One turn sends every row of this set to another row. A few are shown first. Where does it send the rows asked after them?
komu: -32 -4 -10 -18 -38 -25 11 -47 14 -7 -2 1 24 20 39 17 -28 1 -3 29 20 -3
 35 47 -11 -9 9 8 -7
Dide: -7 28 -2 -3 -10 19 5 -18 -7 8 15 -13 -21 25 29 32 2 -23 0 31 2 -14 0 21
 0 -9 14 4 16
vuled: -7 3 21 4 -7 -4 3 -54 32 -11 8 -1 4 37 34 26 -8 -16 3 27 41 21 23 13 -3
 -6 5 37 23
rebo: -22 -21 -21 -18 -6 -10 -9 -25 30 -21 4 14 26 18 -7 14 -27 -12 -19 32 12
 -14 -10 27 -23 7 33 26 -30
Fuzad: -5 12 23 -2 4 4 -7 -30 34 -16 -4 33 23 46 3 32 -22 -16 13 37 17 -3 10
 -11 -10 20 25 13 -19
nopo: 18 1 38 -8 -1 2 0 -45 -7 9 15 11 2 30 38 19 5 -25 -4 30 2 -17 3 -3 -29
 -9 23 31 -19
gelid: -16 4 -5 -17 -8 9 16 -51 31 -19 5 1 5 64 19 22 -7 -20 -15 2 13 -47 3 19
 -25 2 42 -7 -1
las: -29 -18 19 -8 -32 -23 -22 -52 -22 -3 -4 14 1 5 39 17 -32 -3 -11 29 -1
 -25 8 6 -19 6 9 11 -2
zonu: -16 14 21 3 0 -21 -9 -43 45 2 21 -9 9 41 43 3 3 -2 -3 34 21 16 7 15 -2
 -7 9 41 -20
bubud: -36 1 6 15 1 10 -16 -59 6 -5 10 -4 -26 45 51 19 1 -9 -4 13 12 -20 -3 -5
 -3 11 53 6 13
sugik: -4 30 -24 6 -4 8 -22 -50 36 -2 -1 1 11 41 32 7 -22 0 9 17 2 -28 17 18 -5
 -2 17 3 -41
ramat: -33 0 -12 -2 2 10 -14 -51 1 3 7 -16 -11 47 55 4 -8 -6 -11 -5 18 -6 -18 0
 8 21 36 8 -2
Bine: -41 -3 2 -1 -12 -2 -16 -33 5 -5 10 15 8 -4 30 10 -5 -6 -7 21 8 29 10 26
 -18 -8 50 38 20
pafiv: -1 29 -3 -24 1 11 -17 -17 22 -6 22 20 24 32 12 16 -10 -24 26 14 9 10 12
 5 0 4 17 17 -17
marur: -46 -3 -4 0 -2 -4 -11 -44 19 -21 3 11 12 64 25 25 -5 -3 -10 29 14 -18 -1
 11 -19 -2 -23 27 15
daba: -15 -19 2 2 -25 0 -8 -62 9 -19 11 -16 -3 31 11 25 -10 -1 -23 25 -14 -3
 -11 29 -20 11 44 32 -38
dibu: -7 -17 0 -26 -29 10 -1 -66 -8 -13 4 -8 3 8 25 33 -2 -27 -10 8 0 10 2 24
 -19 3 53 34 -6
nam: -41 6 17 -22 -28 0 -17 -33 1 -12 2 1 29 20 26 8 -13 -18 3 34 -14 -17 22
 34 2 30 32 -2 -19
vuli: -14 12 26 -5 -1 -3 16 -25 9 18 -22 -7 0 40 45 29 -10 -12 -23 41 5 -17
 -21 3 -4 16 22 6 -19
Zameg: -43 8 13 -2 -25 5 -8 -36 -5 -14 -4 -10 28 14 -7 33 -7 -21 5 22 20 -26 21
 21 6 29 34 5 -13
Soki: 24 -8 7 1 -5 12 4 -39 -12 -1 18 -7 4 44 15 16 -14 -11 -7 17 13 -9 -5 9
 -18 0 -9 26 -16
novu: -34 23 15 -26 -4 -22 -26 -45 28 14 -4 1 17 36 40 21 18 -17 -1 4 7 -20 10
 -2 -22 -15 14 36 15
nol: -12 -8 -9 -32 -14 -8 -15 -31 26 -17 7 20 18 -4 4 23 -16 -31 -4 26 7 -17
 15 22 -32 -10 55 25 3
vezi: -29 9 -12 -32 0 10 21 -44 20 -13 19 6 12 53 36 12 13 -31 -10 1 13 -37 -5
 21 -20 -2 42 6 -16
dur: -41 9 -18 1 15 -26 2 -24 31 -1 13 33 -2 37 46 15 -8 -1 -10 24 15 -15 -10
 2 -23 -15 34 -5 2
reb: -36 -3 0 -1 -23 -23 -24 -43 -31 8 17 -2 2 -4 18 21 -10 -5 -7 15 18 -26
 -2 7 -11 -2 7 25 -21
Raded: -19 17 -12 -3 3 25 4 -64 12 -15 -18 28 17 23 47 34 -9 -33 15 26 34 -18
 20 1 -10 -1 29 13 -15
kon: -45 10 4 3 -29 -34 11 -49 18 0 4 0 21 11 24 36 -3 -2 0 36 34 -19 30 34
 -17 -15 30 23 -24
rades: -25 8 -27 -5 7 -21 3 -24 26 5 0 19 1 29 33 22 -16 -4 -7 -4 30 -10 -4 -2
 -17 -15 28 -8 23
puniz: -38 -15 6 19 -11 -14 -17 -33 24 -1 -11 1 13 20 11 10 -25 19 -25 23 12 19
 -4 19 -14 10 40 33 -3

sugik moves to -> Dide
dibu moves to -> puniz
Now these:
dur moves to -> vezi
Soki moves to -> vuled
las moves to -> kon

